Some points:
[ 11  16  -4 -38  12  22  24  21 -33  -4  28 -13 -18]
[-53  -7  -4  27 -18  22 -30   2  -9 -31 -22   2  23]
[  8 -18  -9  14 -28 -25   4   4 -10 -15 -33 -16  31]
[ 36  38 -16 -48 -13  -7  22 -13 -27 -10  12 -13 -21]
[  -2   72   61  -28   15  108  -83 -115   95   49   -9  112  -18]
[ 47  -2  27  45   3  32 -25 -63  52  58 -19  43  12]
[  0 -64 -34  59 -47 -56  -3  13  10 -24 -61 -35  74]
[  6  27  20 -13  -9  27 -15 -13 -30 -16 -12  16  -7]
[  3  -9 -27  23 -11 -19 -22 -30  61  18 -16   8  14]
[-54   6   6  21 -14  36 -43 -19  12 -21 -23  21  19]
[-84 -47 -38  58 -36 -22  -7  58 -56 -72 -32 -53  47]
[-19   7 -79  -9 -41 -25 -25 -30  66 -10 -25  -8  24]
[ 24  28  13 -18 -21  11  -1  -8 -45 -18 -15   5  -7]
[ 63  40  55  -1  20  71 -37 -90  68  78  -1  82 -18]
[-57 -32 -24  43 -31 -12 -14  27 -26 -47 -32 -29  40]
[ 90  58  47 -42  17  77  -4 -53   2  63  18  62 -39]
[ 10  19 -34 -16 -14   7  -7 -26  33  14  -2   6  -2]
[ 19 -28  57  37  62 -30   6  12  -2  18  24   1 -28]
[-27  64 -33 -92  14  12   5  -3  19  -5  47   8 -56]
[ 13 -14 -27   1 -94 -22  20  12 -43 -28 -75 -23  68]
[ -2 -21 -36  41 -21 -25 -19 -29  57  14 -26  -1  28]
[ 42 -16  51 -23  76  -6  83  64 -39  54  89 -22 -59]
[ 18   2  25 -42  65   2  69  48 -27  35  82 -23 -55]
[-21  -3 -12   1 -18  17   1  29 -50 -35  -8 -18  13]
[-33   1  42  25  53   1 -44 -33  41  -3   1  27 -19]
[-37 -13 -14  12 -31  18   7  60 -94 -58 -18 -34  22]
[-123  -87  -67  110  -43  -70  -19   58  -20  -87  -48  -78   74]
[  2 -13 -18   8 -50 -20   7   8 -27 -26 -44 -19  40]
[ 11  -4  33  13  33 -16  -3  -5  -4   2   9   3 -20]
[ 54 -25  33  -2  55 -23  60  44 -27  38  61 -24 -36]
[ 63 -27  74  -4  83 -13  86  68 -48  65  89 -16 -63]
[ 56 -25  51  13  57 -24  47  36 -28  38  50 -13 -37]
[ 44  49  -1 -53 -10  26   9 -17 -34   7  16  24 -33]
[-36  -1 -95 -37 -81 -29 -26  -4  51 -35 -57  -1  57]
[ 10 -13  43  24  47 -21  -3   0   1   7  14   3 -23]
[  -5   68   55  -28   12  104  -78 -104   81   41   -9  103  -16]
[ 28   1  12 -24  31   5  36  25 -23  16  42 -14 -26]
[-119  -80  -55   94  -58  -58  -13   56  -23  -79  -64  -66   84]
[ 16  41   8 -44  22  25  -1 -20  22  28  31  27 -42]
[-19  44 -42 -70 -11   0  -2  -4  15 -15  17   7 -26]
[ 43 -22 -10   0  18 -29  33  20  -8  10  25 -29  -4]
[ 12  30   7 -57  42   9  44  19 -24  11  63 -16 -53]
[-33 -18 -66 -14 -57 -32 -19   6  41 -25 -49  -1  51]
[ 11   7  23   4  16 -16  -7 -13  -9  -8  -2   2 -15]
[-32 -61 -20  67 -32 -46 -14  13  15 -26 -54 -27  65]
[ 17  33  21 -36  33  18   2 -14  23  34  37  28 -47]
There is one direction along which these points spread out most. Where along it does each point below lie, from 0 to 99? The average is 50, and the first point in the table lies past the average.
[ 13 -14 -27   1 -94 -22  20  12 -43 -28 -75 -23  68] -> 32
[-19   7 -79  -9 -41 -25 -25 -30  66 -10 -25  -8  24] -> 41
[ -2 -21 -36  41 -21 -25 -19 -29  57  14 -26  -1  28] -> 43
[-33 -18 -66 -14 -57 -32 -19   6  41 -25 -49  -1  51] -> 34
[-36  -1 -95 -37 -81 -29 -26  -4  51 -35 -57  -1  57] -> 32
[ 42 -16  51 -23  76  -6  83  64 -39  54  89 -22 -59] -> 67
[ 44  49  -1 -53 -10  26   9 -17 -34   7  16  24 -33] -> 62
[ 36  38 -16 -48 -13  -7  22 -13 -27 -10  12 -13 -21] -> 55
[ 17  33  21 -36  33  18   2 -14  23  34  37  28 -47] -> 66
[ 56 -25  51  13  57 -24  47  36 -28  38  50 -13 -37] -> 61
[  8 -18  -9  14 -28 -25   4   4 -10 -15 -33 -16  31] -> 41
[-53  -7  -4  27 -18  22 -30   2  -9 -31 -22   2  23] -> 41
[ 10 -13  43  24  47 -21  -3   0   1   7  14   3 -23] -> 55
[ 10  19 -34 -16 -14   7  -7 -26  33  14  -2   6  -2] -> 52
[  0 -64 -34  59 -47 -56  -3  13  10 -24 -61 -35  74] -> 28
[  2 -13 -18   8 -50 -20   7   8 -27 -26 -44 -19  40] -> 38
[-119  -80  -55   94  -58  -58  -13   56  -23  -79  -64  -66   84] -> 10
[  -5   68   55  -28   12  104  -78 -104   81   41   -9  103  -16] -> 73
[ 28   1  12 -24  31   5  36  25 -23  16  42 -14 -26] -> 58
[ 54 -25  33  -2  55 -23  60  44 -27  38  61 -24 -36] -> 60
[ 63 -27  74  -4  83 -13  86  68 -48  65  89 -16 -63] -> 69
[  -2   72   61  -28   15  108  -83 -115   95   49   -9  112  -18] -> 75
[ 18   2  25 -42  65   2  69  48 -27  35  82 -23 -55] -> 64
[-27  64 -33 -92  14  12   5  -3  19  -5  47   8 -56] -> 61
[ 11   7  23   4  16 -16  -7 -13  -9  -8  -2   2 -15] -> 53
[ 63  40  55  -1  20  71 -37 -90  68  78  -1  82 -18] -> 74
[  6  27  20 -13  -9  27 -15 -13 -30 -16 -12  16  -7] -> 53
[-84 -47 -38  58 -36 -22  -7  58 -56 -72 -32 -53  47] -> 23
[  3  -9 -27  23 -11 -19 -22 -30  61  18 -16   8  14] -> 47
[ 24  28  13 -18 -21  11  -1  -8 -45 -18 -15   5  -7] -> 52
[-54   6   6  21 -14  36 -43 -19  12 -21 -23  21  19] -> 45
[-57 -32 -24  43 -31 -12 -14  27 -26 -47 -32 -29  40] -> 31
